(in the rows, 128 means zero)
The same turns and mirrors carry the whole set onto itself, and each row onto the other rows of its family. Which rows share a family with each named row? Give them in list order.
These 18 rows form 3 families of 6 rows each.
K865: [133 108 138 141 131 141 144 143 125 155 115 136 112 143 117 134 103 118
  98 124 134 164 152 142 136 110 119]
K483: [133 142 169 156 110 124 132 128 134 126 134 159 112 140 122 155 124 133
 106 131 119 133 150 142 152 109 103]
K754: [136 115 130 139 142 127 133 130 128 134 103 117 120 136 135 177 110 109
 112 130 126 147 142 129 150 118 114]
K8: [117 115 117 132 128 104 141 125 126 140 112 151 130 124 142 139 127  71
 126 120  97 109 125 147 128 151  94]
K784: [149 114 158 120 120 149 126 118 129 153 111 138 140 128 135 152 117 121
 128  99 113 110 134 125 145 120  99]
K660: [134 140 163 154 111 128 135 135 128 150 144 152 118 148 123 133 118 123
  98 141 132 142 163 141 129 102 113]
K524: [132 118 122 174 135 131 143 112 132 129 120 164 142 102 160 157 124 103
 146 134 125 112 137 139 126 142  95]
K450: [103 113 130 155 122 106 144 136 122 138 120 170 116 124 130 123 133  80
 125 121 103 108 135 163 135 158 102]
K421: [128 105 142 137 136 130 144 131 128 139 101 135 114 144 116 153 109 124
  94 118 121 156 142 144 158 123 113]
K937: [128 109 132 174 125 132 141 106 137 133 121 166 124 101 155 127 120 107
 145 130 132 102 143 164 129 153 103]
K492: [109 116 137 155 137 127 122 141 122 147 116 142 137 136 158 153 143  92
 140 130 133  84 136 127 144 153 130]
K833: [142 111 166 128 113 149 133 124 127 169 127 147 136 147 127 117 111 129
 105 112 130 122 152 137 133 114 115]
K934: [ 99  96 134 169 144 122 136 137 124 148 111 155 134 135 154 137 136 101
 123 135 143  94 145 148 147 165 132]
K849: [103 105 130 170 137 135 139 149 120 166 127 160 137 139 150 118 131  98
 124 143 149 107 151 144 123 150 137]
K181: [132 146 161 145 119 112 128 129 127 129 132 152 136 147 131 170 130 113
 106 133 110 119 145 122 142 112  98]
K666: [140 108 172 126 117 145 125 112 134 153 115 139 129 144 132 135 117 140
 107 108 125 110 145 140 157 123 114]
K711: [129 109 123 174 124 136 148 117 133 154 130 166 132 111 154 111 113 103
 135 139 140 121 149 160 108 143 110]
K805: [107 116 125 151 117 115 145 143 122 159 131 166 118 130 133 101 127  76
 122 126 118 117 141 159 115 149 113]

The rest of the family of K421: K483, K450, K937, K934, K666
The rest of the family of K524: K754, K8, K784, K492, K181

The same turns and mirrors carry the whole set onto itself, and each row onto the other rows of its family. Which rows share a family with each named row? Give them in list order.
These 32 rows form 8 families of 4 rows each.
K164: [117 169  90 140 125 143 133 136 137 130]
K915: [129 138 113 102  98 133 130 133 139 117]
K306: [132 129 120 141 127 120 119 115 105  94]
K643: [119 167  91 143 127 145 129 125 134 131]
K578: [ 94 134 136 157 125 142 137 138 122 132]
K788: [130 123 121 144 132 118 128 120 107  94]
K160: [ 91 136 132 159 123 136 145 141 125 116]
K310: [ 92 133 136 155 129 134 139 143 123 124]
K230: [129 120 117 140 124 121 119 118 106  92]
K957: [133 122 122 142 129 124 119 116 106  98]
K81: [134 139 116  99 107 129 134 136 137 111]
K14: [126 140 111 102 103 130 130 130 142 105]
K939: [128 139 110 106 107 128 145 132 145 105]
K782: [ 97 134 142 154 128 132 139 138 128 129]
K842: [129 119 121 141 127 121 125 115 108  95]
K286: [120 173  99 135 128 145 121 129 133 136]
K614: [134 126 131 140 124 130 116 115 104 100]
K295: [132 126 121 146 133 116 121 115 112  97]
K44: [133 128 128 136 127 124 126 120 104  91]
K503: [ 98 140 138 158 133 142 145 139 119 123]
K739: [116 167  90 143 130 143 133 134 136 131]
K990: [130 138 111 102 103 132 140 135 140 110]
K710: [ 96 135 138 155 126 138 144 138 124 128]
K451: [100 136 142 153 131 136 139 140 118 130]
K817: [ 93 136 136 155 128 136 133 137 118 131]
K943: [136 139 114 101 103 131 135 134 138 113]
K231: [114 164  84 140 121 144 130 133 137 129]
K318: [113 165  94 140 125 150 127 128 141 132]
K853: [121 169  86 144 119 144 132 128 128 129]
K791: [120 169  91 138 126 145 125 132 132 133]
K410: [125 140 117 101 101 126 136 135 142 108]
K67: [127 141 114 104  97 133 141 135 134 113]

The rest of the family of K286: K160, K939, K614
The rest of the family of K310: K957, K990, K791
The rest of the family of K306: K643, K710, K410
The rest of the family of K67: K782, K295, K853
The rest of the family of K915: K788, K451, K231
The rest of the family of K842: K164, K817, K943
The rest of the family of K44: K14, K503, K318

The same turns and mirrors carry the whole set onto itself, and each row onto the other rows of its family. Which rows share a family with each named row? Give them in list order.
These 20 rows form 5 families of 4 rows each.
K818: [150 144 161  94  95  85 129 140 107 135]
K587: [141 133 148  91  90  86 163 131  88 132]
K112: [145 143 148  80  87  88 143 130 106 148]
K436: [111 107 136  88  91 136 121 142 104 150]
K976: [141 116 161 101  90 118 168 150  89 133]
K335: [109 106 126 106  96 124 119 133 104 126]
K414: [135 127 174  91  87 112 150 156  85 148]
K409: [149 152 143 110  91 114 142 109  90 147]
K40: [123 102 145 110  95 141 136 151 105 129]
K365: [128 131 137 117  94 144 130 114  90 146]
K832: [156 138 150 100  94  92 149 135 112 122]
K406: [126 121 155  78  84 118 156 143  84 157]
K226: [138 143 134 116  96 128 121 106 101 142]
K395: [134 131 127 100  99  87 124 120 114 120]
K449: [137 122 134 111 100 114 116 134 127 115]
K481: [129 127 145 104  99 109  99 141 121 131]
K321: [115 107 145  94  89 123 157 143  76 139]
K239: [132 130 130  90  95 106 107 126 124 138]
K61: [114 108 156 101  93 135 120 156  97 142]
K771: [137 138 148 109  91 134 151 118  78 153]

The rest of the family of K818: K414, K481, K61
The rest of the family of K40: K976, K832, K449
The rest of the family of K321: K587, K335, K395

